0: [1.05 -0.53 -0.97 -1.06 1.74 0.91 -0.43 1.81 0.40 0.52 0.61 -0.72
 -2.17 -1.33 -0.44 -1.27]
1: [0.12 1.97 -0.46 -2.06 -0.58 0.72 0.07 1.44 0.83 0.98 0.47 1.59
 0.01 -0.02 1.10 -2.25]
2: [-0.15 1.71 -0.13 -0.75 0.64 0.05 -0.22 -0.61 1.00 -0.03 -0.97 0.74
 -0.65 -0.14 1.23 -0.11]
3: [-3.61 -2.63 1.12 7.06 1.13 -0.30 -0.36 -0.15 5.19 -3.21 6.19 0.07
 2.36 -1.93 -9.90 -2.41]
4: [1.15 -0.28 -1.04 -1.10 0.21 0.27 0.69 0.82 0.68 1.64 0.60 -0.40
 0.33 -0.58 -1.09 -0.36]
5: [-0.99 -1.23 1.36 1.38 0.10 -1.65 -0.44 -0.35 -0.55 0.77 -0.47 0.96
 -0.38 1.32 -0.88 1.78]
6: [-0.56 -2.00 0.18 1.40 -1.08 -0.83 -0.11 -0.90 0.74 0.76 -0.57 -0.97
 -0.21 0.07 -0.15 0.58]
7: [-0.57 0.34 0.45 0.04 -0.21 -0.77 -0.64 -0.92 0.94 -0.12 -1.32 -0.15
 0.72 -0.17 0.08 1.06]
8: [-0.70 2.68 0.21 2.21 -1.94 0.35 -0.94 0.63 -0.17 -1.37 0.31 -1.75
 1.55 0.32 2.64 0.51]
9: [-0.77 2.54 0.20 2.30 -1.89 0.30 -0.92 0.23 -0.13 -1.32 0.21 -1.83
 1.65 0.30 2.61 0.81]
10: [-1.27 0.66 -0.42 -0.95 -0.58 -0.43 -0.22 0.09 0.44 -0.64 -0.04 0.20
 0.34 -0.12 -0.24 0.09]
11: [0.78 -0.21 -0.79 -0.77 1.38 0.80 -0.36 1.51 0.32 0.23 0.42 -0.72
 -1.73 -1.16 -0.20 -1.04]
12: [-0.96 0.25 -1.39 0.17 0.91 -0.12 0.50 -0.73 -0.28 0.89 0.21 0.92
 -0.14 0.01 -0.23 -0.94]
13: [0.75 -0.30 0.59 -0.61 1.48 -0.09 2.18 0.17 -0.76 1.15 -0.12 0.45
 -0.33 -1.87 -0.54 -1.00]
14: [0.90 -2.36 -0.14 -0.41 1.08 0.10 -0.36 2.23 -0.74 0.30 0.52 1.31
 -1.29 0.91 -0.75 -0.55]
15: [1.89 2.57 -2.22 -2.25 0.64 2.63 2.98 0.87 -1.57 1.11 2.58 1.43
 -1.21 -1.79 0.35 -3.83]
16: [1.34 -0.45 -0.15 -0.48 -0.09 0.73 -0.47 3.33 -0.67 0.10 0.64 0.94
 -1.36 0.76 -0.01 -0.94]
17: [1.15 0.82 -1.87 -1.39 1.20 0.91 2.08 0.67 -1.07 1.31 1.95 0.19
 -0.41 -1.77 -0.92 -1.79]
18: [0.96 3.03 -1.56 -3.02 1.84 1.63 3.37 0.50 -0.55 0.93 2.05 1.16
 -0.20 -2.85 -0.14 -3.05]
19: [-1.02 -1.58 0.87 1.60 -0.31 -0.71 -0.40 -0.38 0.17 -0.06 0.27 -0.49
 -0.58 0.76 0.45 0.72]
20: [0.74 -0.32 0.20 -0.89 1.63 0.11 2.01 0.32 -0.74 1.17 0.13 0.45
 -0.44 -1.92 -0.57 -1.15]

[1.18 -3.28 0.02 -1.26 -0.14 -0.04 -0.12 -1.13 -0.87 1.02 1.32 1.37
 -0.93 0.04 -0.17 -0.59] >> 14
[-1.18 -0.96 1.31 1.31 -0.04 -1.65 -0.54 -0.38 -0.55 0.64 -0.56 0.75
 -0.19 1.30 -0.68 1.69] >> 5
[1.74 2.15 -2.00 -2.05 0.53 2.31 2.78 0.65 -1.46 0.89 2.17 1.31
 -1.09 -1.60 0.37 -3.48] >> 15
[2.34 -2.41 -0.75 0.01 0.62 -0.01 0.24 -0.73 1.13 -0.97 -0.10 1.57
 -1.78 0.63 -1.13 1.24] >> 14
[0.99 -2.13 -1.24 -0.38 1.72 -0.48 -0.56 0.54 -0.70 0.42 0.11 2.32
 -1.53 0.14 -0.59 -0.37] >> 14
[0.24 0.97 0.93 2.24 0.32 -0.21 -1.81 -0.23 0.76 -1.61 -2.32 -1.79
 1.16 1.28 0.24 2.32] >> 7
[0.91 -0.28 0.07 -1.12 0.59 0.08 -0.27 0.59 0.89 -0.22 -0.53 -0.41
 -0.64 -0.15 -0.03 0.06] >> 11
[-0.72 -0.99 1.20 1.16 0.02 -1.40 -0.49 -0.19 -0.43 0.68 -0.42 0.89
 -0.42 1.21 -0.55 1.64] >> 5
[-1.20 0.19 -1.34 0.31 0.89 -0.21 0.34 -0.87 -0.19 0.86 0.03 1.03
 -0.11 0.19 -0.14 -0.90] >> 12
[-0.17 -0.34 0.45 0.30 -0.29 -0.22 0.14 -0.27 -0.42 0.43 -0.68 -0.25
 1.35 0.10 0.68 0.92] >> 7
[0.05 0.90 0.24 -0.42 0.28 0.81 -0.56 0.70 -0.01 0.07 1.32 -0.45
 -1.33 0.67 0.17 -0.34] >> 11
[-1.31 0.94 -0.39 -1.18 -0.46 -0.29 -0.12 0.08 0.39 -0.67 0.00 0.27
 0.43 -0.24 -0.25 0.01] >> 10
[-0.07 -1.55 -0.56 1.29 0.80 -0.75 0.32 0.36 0.37 0.75 -0.74 -0.03
 -0.07 -0.08 -1.35 -0.22] >> 6
[0.33 2.71 1.47 -0.48 -0.66 1.81 0.01 -0.88 1.91 -1.57 -0.23 -1.25
 -0.25 -0.30 1.67 -0.07] >> 2
[0.24 -1.29 -0.73 -1.54 0.78 0.06 -1.01 0.09 -1.43 0.85 0.82 -1.08
 0.71 -0.48 -0.54 -0.58] >> 4
[1.29 1.12 -0.17 -0.58 -0.54 0.54 -0.91 0.99 0.71 -0.12 -0.03 0.29
 -0.49 0.35 1.98 0.43] >> 2
[-1.39 -1.47 0.89 1.82 -0.77 -1.20 -0.55 -0.64 0.13 -0.46 -0.14 -0.84
 -0.28 1.01 0.70 1.09] >> 19
[-0.90 0.52 0.57 1.35 -1.40 -1.16 -0.08 -0.91 0.20 -0.58 -2.64 -0.50
 1.92 1.21 -0.04 0.62] >> 7
[-0.76 0.54 2.22 0.36 -0.25 -0.28 -0.74 -0.29 -1.15 0.01 -2.03 -0.48
 1.34 0.72 1.71 1.72] >> 7
[0.48 -0.11 -2.76 -2.59 2.39 1.65 0.41 1.47 -0.51 1.08 2.09 0.11
 -1.04 -2.05 -0.44 -2.10] >> 17
[-0.55 -2.09 0.29 1.53 -1.10 -0.92 -0.10 -1.07 0.66 0.68 -0.46 -1.25
 -0.01 0.11 -0.09 0.83] >> 6
[1.99 0.81 -1.59 -2.76 2.11 0.41 1.60 2.14 -0.86 2.03 1.89 1.52
 -0.41 -1.90 -0.84 -3.06] >> 17
